Look-ups in named tables: a row name and a column name give one cell, copied from the table.

numefa =
|  | kud | fur | dema | budosud |
|---|---|---|---|---|
| ket | 344 | 378 | 197 | 589 |
| poku | 409 | 571 | 397 | 410 |
| tukena | 697 | 760 | 469 | 260 |
| naba | 251 | 408 | 491 | 518 |
| zak | 359 | 423 | 246 | 590 |
| lur | 732 | 516 | 249 | 587 |
| pekopiz | 505 | 617 | 180 | 513 |
| mos | 338 | 430 | 278 | 464 |
| sudoze | 563 | 410 | 409 | 802 |
| nos | 379 | 494 | 200 | 595 |
| vovosid | 340 | 466 | 123 | 710 |
| pum | 415 | 444 | 410 | 496 |
| vuf | 404 | 649 | 494 | 358 |
| vesorob | 364 | 262 | 76 | 796 |

What is the budosud of sudoze in numefa?
802
What is the kud of vesorob in numefa?
364
What is the dema of sudoze in numefa?
409
What is the kud of mos in numefa?
338
What is the dema of lur in numefa?
249
What is the fur of zak in numefa?
423
What is the budosud of mos in numefa?
464
What is the budosud of nos in numefa?
595

miv:
	dogorin	pakofa	mez	lemelir
sep	60502	70204	77096	67014
beto	55808	70058	74409	59453
salub	72184	67782	68307	63308
rem	66197	22837	67465	72229
vom	81315	63211	51096	72967
pez	61419	45895	26635	48566
vuf	94442	50419	55457	86720
mimidu	63659	51166	48480	64314

What is the pakofa of beto in miv? 70058
What is the mez of vuf in miv? 55457
What is the lemelir of beto in miv? 59453
What is the mez of sep in miv? 77096
What is the lemelir of vuf in miv? 86720
What is the mez of salub in miv? 68307
What is the lemelir of vom in miv? 72967
What is the mez of beto in miv? 74409
What is the pakofa of salub in miv? 67782
What is the lemelir of salub in miv? 63308
What is the pakofa of pez in miv? 45895
What is the dogorin of salub in miv? 72184
What is the dogorin of vom in miv? 81315
What is the lemelir of pez in miv? 48566
What is the mez of pez in miv? 26635
Row with the largest lemelir: vuf

boni =
|  | ked | loviv | topokeb | butiv | bikif |
|---|---|---|---|---|---|
| gipi | 147 | 86 | 166 | 199 | 214 |
| fezifav | 92 | 134 | 138 | 81 | 146 |
| kagezi | 220 | 50 | 99 | 226 | 191 |
| zok | 119 | 156 | 175 | 241 | 154 |
| bisaset | 230 | 22 | 112 | 154 | 166 |
| kugur | 220 | 128 | 161 | 118 | 176 |

gipi, topokeb: 166
fezifav, loviv: 134
kagezi, bikif: 191
kugur, loviv: 128
bisaset, bikif: 166
bisaset, ked: 230
zok, bikif: 154
gipi, ked: 147
gipi, butiv: 199
kugur, topokeb: 161
kagezi, butiv: 226
bisaset, butiv: 154
zok, loviv: 156

sugib
cols = zun, ril, barir
pupuz: [-57, 66, 88]
bod: [-43, 19, 7]
tif: [11, -28, -44]
zariv: [15, -2, 13]
redig: [52, -75, 15]
gidabil: [91, 51, 26]
selalu: [96, 39, 8]
deve: [-56, 30, 42]
goze: [39, -48, 19]
bav: [48, -51, 25]
suniv: [1, -29, -44]
nipibam: [-23, 9, -6]
tis: [97, 46, 9]
mula: [45, -43, 16]

tis, ril => 46
selalu, zun => 96
goze, ril => -48
nipibam, barir => -6
redig, ril => -75
nipibam, ril => 9
tif, barir => -44
bod, barir => 7
bod, zun => -43
tis, barir => 9
pupuz, barir => 88
deve, barir => 42
gidabil, zun => 91
zariv, ril => -2
tis, zun => 97
mula, zun => 45
zariv, barir => 13
bod, ril => 19
goze, barir => 19

